Named turns come first, each shown by rows before and after it. Which turns, in which order, take the first row of each pair that follows to the second? Write the first one first, as in the answered first pair.
turn Vab:
[ -7  -6  -9   2  18   6  -3  -6   8  12   4  25 -10   4 -11] |-> [  1  -9   4   0   1  14  -5  -5 -18  -9 -20 -18  12   6  -2]
[  5   0   6  -4  -5  16   3  -3 -17 -14 -12 -20   5   4   2] |-> [  0  12  -1   2  10   2  12  -3  -1  16  17   8 -14 -12  -6]
[  9  13  -8  13  -4  -2   7   0  13   0 -17  -3   7 -10  -2] |-> [  7  10 -12  12  -2  -1   4   1  18   0 -16   6   3  -6  -3]
turn mefo:
[  8   5   6   1   4  10  14   7  -1  21   9   1  -5  -9 -13] |-> [ 16  -3  12  14  -7  -9  10   5   7  10  -5  -4   0 -14  -4]
[-2  1  0 -2  8 18  4 -2  3  3 -1  3 -1 11 -5] |-> [  4   4   7   4   1  10   7  -3  -5   4  -4 -15   5   0   0]
[ -5   6   5 -18   1   7  -7   5  -4   1  -7  -8  -1  -6   2] |-> [ -2   2   6 -13  -4  -1  -9   5   1  -5 -14  -7   0  -7   6]
[ -4  13  -8   8  14 -11  -2   2  14  22  26  21 -14 -13  -7] |-> [  4  18   0  14   7 -20   3   2   4  23  24  -1  -5 -26  -2]
turn zik:
[ -3 -18  -1 -16   4  25  -3   6  -7 -23 -17  13   6  23   1] |-> [  3  -1  -1   6  14 -18  14   6  14  16  16  33 -12 -16   0]
[ -3  33   0  -2   4  -2   6  22 -26  -9   4  -7 -11  -6  -2] |-> [ -6  30  -3  -6   6   5   3  22 -25 -12   3  -3 -11   1  -4]
[ -4 -14  -4 -13  -8 -11  -7 -16   7  -8  -9 -12  16  13   7] |-> [-10  -9 -11 -15   4 -11  -4 -14  19   7   7  12   4  12   1]
turn neda:
[  5  19  11  -3  -3   1  13  -1 -17  12  11 -19  10 -12  -2] |-> [ -3  20   3  -9   7   9  13   1 -10  20  22  -2   1  -6  -9]
[ 14  -8 -10  -4   3 -35  11   4 -11  -9   4  16  -2  -1  -3] |-> [  6 -11 -16 -17   9 -14   6   6 -14 -15   3  22  -3  16  -9]
[  1   5   3   9   2 -16  13   3   7   8  22  -5  -2 -26 -15] |-> [-12  -1  -7 -15  10  24   5   4  -2  -6  17   3  -2   6 -24]
Pairs:
Each pair is two turns apart.
[  0 -26 -16   7  -4   2  -8  -3  22 -22 -14  23  -8  21   1] |-> [  6  14  -2   9   4  -3  23   0 -15  23  29 -16  -4 -25  -3] => mefo then zik
[ -1  14   2  -4  16   4  16   7 -24  19  15 -15  -8 -12  -7] |-> [  8   6   4  16   8 -29  13   6   0  17   7  -2 -11 -23   1] => Vab then zik
[ 12   6   6  13  -9 -24   5  -2   2   6   1  -8  -1 -22   3] |-> [ -4  12  -6  -5  11   5   6   1  -1  18  21  12 -13  -6 -11] => mefo then mefo
[  9 -22   5   8 -26 -26 -13  -3  26 -28 -26  -9  15  11  17] |-> [  8  10   6  15  -8 -43  13   0  24  23  23   0  -1 -27   9] => mefo then zik
[  4   3   5  -3  -4   3   0  -3 -12   3  -8 -21   9 -10   3] |-> [ -1 -10  -6  -1   1  -5  -9  -3  17   0 -10  16  -4   2   2] => mefo then zik
[ -3  -3   8   3  -1   1   3   1 -14   1  -8 -12  11   1   2] |-> [ -3  -2   5  11   3 -16   4   1   4  11   1   7   1  -6   1] => neda then mefo
[ 11 -10   8  19 -21 -36  -6   0  15 -13 -20 -12   7 -15  14] |-> [-13   4 -14  -5  15  -2  -2   3  24  18  21  35 -22   1 -10] => Vab then mefo
[-15   4  -1 -14  13   6   1   1  14  11  16  24  -2   6  -9] |-> [ -6  -8  10 -13  -7  10  -8  -1  -3 -20 -16 -11  20  14   2] => Vab then mefo
[-10   5  -2 -17  17  21   2   4 -12  12  18  -2   4  -1  -9] |-> [  4 -19   5   4  -8 -13 -13   1  10 -18 -19  -4  14   0   8] => neda then mefo
[  6  -4   1   9  -9 -22  -3   0  17   1  -1   9  -3  -8   2] |-> [  2  -6   1  -9 -11  12  -7   0  -7 -16 -12 -12   8  12   0] => mefo then Vab
[ -9   4 -12 -19  14   9   7   6   0   7  18  22  -6   4 -21] |-> [ 12   6   6   3  -9 -27  13   5  -8   3   4 -14  11 -25  -5] => Vab then neda
[ -7   6   5 -15 -11   8  27 -12  -5  -9  14 -26  -4 -10  14] |-> [ -2  -3   5   0 -17 -18  23 -13  18 -12   8 -10  -8 -16  20] => neda then mefo
[  8 -10  10  16 -18 -36  -8   3  17   9 -12  -4  13  -7  23] |-> [-16  -1  -4 -25   6  35  -8   6 -14   9   3  -4  11  28   3] => zik then mefo
[-10   1   9   0   6 -13   4  -5  -4   0   4 -14   3   2   1] |-> [-13  -6   4  -1   8 -12  -2  -6   7  -5   0   0  -2  11   0] => mefo then neda
[ -4  11  -4   0 -16 -10  -2  -4  -9  -2  10   2 -13  -4  26] |-> [ -4   7  -2  -1 -18  -6  -4  -4 -12  -8   4  -1 -10  -1  27] => Vab then Vab
